128 stands for zero in the data rows.
In the table below, every row is followed by its label. The labels come from one hidden rule.
(104, 098, 152, 122, 144, 133, 130, 135, 152, 100, 177, 113, 147, 129, 127, 158) D
(145, 163, 104, 120, 093, 124, 134, 106, 119, 122, 148, 105, 123, 111, 111, 098) B
(114, 154, 107, 137, 116, 141, 130, 137, 126, 149, 113, 141, 112, 106, 117, 110) B
(115, 110, 130, 128, 145, 133, 126, 145, 109, 173, 116, 130, 111, 128, 112, 106) C
(112, 137, 103, 130, 106, 106, 113, 127, 133, 134, 118, 119, 117, 117, 143, 109) B
(101, 109, 140, 146, 146, 126, 141, 183, 136, 157, 145, 161, 113, 139, 111, 137) A
(176, 179, 112, 130, 102, 099, 112, 100, 123, 109, 120, 159, 154, 130, 113, 153) A
(140, 142, 111, 127, 120, 100, 114, 114, 116, 106, 136, 137, 148, 146, 122, 153) C
(129, 162, 112, 121, 109, 118, 121, 113, 118, 153, 119, 142, 117, 116, 114, 117) A
(140, 139, 109, 130, 111, 107, 124, 106, 115, 114, 118, 161, 136, 133, 105, 159) C
(108, 132, 111, 130, 120, 109, 118, 130, 110, 158, 129, 160, 111, 129, 114, 141) A
(127, 144, 109, 121, 112, 116, 128, 116, 113, 148, 128, 146, 122, 123, 113, 130) A
(107, 095, 143, 132, 146, 140, 156, 157, 117, 117, 131, 135, 118, 117, 117, 154) C
(136, 102, 134, 120, 124, 146, 172, 117, 120, 119, 120, 119, 118, 118, 108, 100) C
(107, 125, 106, 131, 112, 117, 128, 141, 139, 141, 119, 109, 114, 108, 134, 096) B
(142, 139, 106, 114, 109, 103, 107, 104, 121, 142, 122, 128, 115, 119, 139, 111) B
(121, 140, 109, 134, 119, 116, 120, 123, 117, 151, 121, 136, 118, 119, 119, 126) A
(153, 112, 130, 120, 152, 115, 114, 103, 122, 110, 117, 115, 113, 115, 130, 112) D
(107, 110, 138, 127, 132, 167, 146, 161, 114, 157, 116, 166, 115, 128, 099, 158) C
(129, 144, 123, 130, 118, 120, 131, 120, 130, 102, 139, 113, 152, 151, 140, 144) B
(175, 133, 116, 120, 098, 103, 134, 108, 114, 124, 111, 123, 117, 122, 105, 125) C
(101, 113, 145, 138, 130, 136, 125, 172, 123, 169, 111, 176, 113, 136, 106, 140) A
(178, 178, 110, 136, 099, 099, 130, 099, 161, 105, 119, 108, 173, 159, 163, 113) B
(106, 130, 130, 124, 130, 175, 120, 158, 112, 167, 104, 174, 114, 147, 100, 148) A
(105, 119, 135, 127, 153, 126, 128, 151, 152, 113, 149, 140, 138, 180, 138, 151) B
(106, 133, 125, 135, 118, 155, 129, 144, 113, 145, 120, 119, 114, 112, 108, 107) A
(120, 126, 127, 120, 119, 132, 124, 126, 120, 118, 138, 128, 140, 143, 124, 141) D
(162, 121, 119, 116, 102, 102, 100, 100, 121, 130, 116, 127, 118, 115, 119, 126) A
(144, 135, 116, 119, 108, 101, 116, 104, 115, 156, 113, 166, 116, 111, 105, 137) A
(128, 110, 134, 121, 120, 184, 172, 124, 115, 117, 118, 115, 116, 118, 112, 111) D
(113, 093, 124, 124, 174, 133, 131, 118, 148, 096, 167, 109, 158, 171, 133, 174) D
(115, 140, 107, 136, 118, 155, 142, 128, 119, 139, 124, 124, 111, 114, 108, 113) D
(103, 121, 121, 125, 131, 134, 118, 132, 112, 179, 116, 176, 113, 130, 109, 143) A
(146, 151, 111, 115, 101, 097, 124, 105, 113, 143, 108, 163, 115, 115, 103, 140) A
(188, 110, 146, 115, 099, 099, 103, 101, 108, 126, 124, 124, 119, 108, 114, 114) C
(103, 116, 149, 143, 173, 140, 114, 143, 200, 087, 175, 096, 183, 206, 181, 177) B
(182, 179, 111, 125, 096, 096, 117, 099, 113, 116, 111, 129, 139, 116, 104, 145) C
(155, 138, 113, 130, 141, 101, 106, 105, 120, 115, 114, 128, 128, 120, 112, 115) C
(127, 142, 110, 127, 105, 116, 138, 118, 118, 127, 123, 111, 117, 107, 110, 101) A
(133, 140, 107, 129, 126, 121, 144, 117, 113, 179, 120, 140, 115, 115, 108, 114) C
(103, 113, 153, 129, 143, 160, 141, 172, 113, 111, 159, 156, 130, 144, 099, 196) C
(106, 119, 113, 134, 137, 125, 111, 142, 114, 164, 114, 146, 112, 117, 144, 109) A
Which label does each new row get?
(128, 094, 138, 116, 149, 136, 138, 124, 113, 124, 119, 111, 110, 125, 157, 108) >> D
(101, 139, 140, 125, 135, 183, 130, 174, 125, 121, 122, 108, 111, 112, 140, 107) >> B
(217, 181, 121, 140, 101, 087, 117, 097, 205, 090, 123, 100, 201, 208, 176, 113) >> B
(128, 096, 247, 136, 148, 172, 137, 116, 248, 071, 217, 090, 223, 121, 221, 164) >> B
(109, 112, 125, 137, 163, 123, 117, 151, 118, 150, 111, 121, 115, 127, 141, 108) >> A
(105, 120, 137, 120, 120, 157, 123, 161, 137, 124, 120, 103, 118, 132, 131, 109) >> B
(102, 106, 199, 115, 127, 206, 184, 198, 137, 111, 125, 102, 113, 102, 113, 108) >> A
(109, 092, 132, 120, 180, 135, 118, 139, 116, 123, 119, 122, 112, 127, 147, 106) >> D
(098, 120, 133, 139, 151, 117, 116, 177, 115, 167, 121, 144, 111, 126, 143, 100) >> A
(108, 135, 120, 132, 123, 146, 137, 160, 126, 152, 114, 153, 112, 122, 114, 105) >> A
(108, 125, 129, 131, 128, 129, 132, 157, 112, 129, 138, 146, 115, 124, 104, 151) >> A
(105, 128, 125, 140, 111, 140, 133, 164, 137, 125, 122, 124, 113, 122, 134, 102) >> A
(143, 142, 105, 134, 104, 106, 114, 106, 115, 123, 120, 128, 129, 120, 111, 124) >> A
(117, 113, 129, 148, 151, 130, 147, 144, 160, 099, 145, 112, 142, 162, 149, 143) >> D
(120, 149, 117, 133, 115, 159, 154, 132, 120, 124, 128, 100, 118, 103, 126, 101) >> D
(171, 118, 135, 118, 112, 110, 124, 103, 114, 110, 123, 141, 150, 129, 103, 151) >> C
(106, 092, 142, 119, 185, 139, 129, 141, 112, 128, 120, 121, 112, 135, 107, 120) >> C
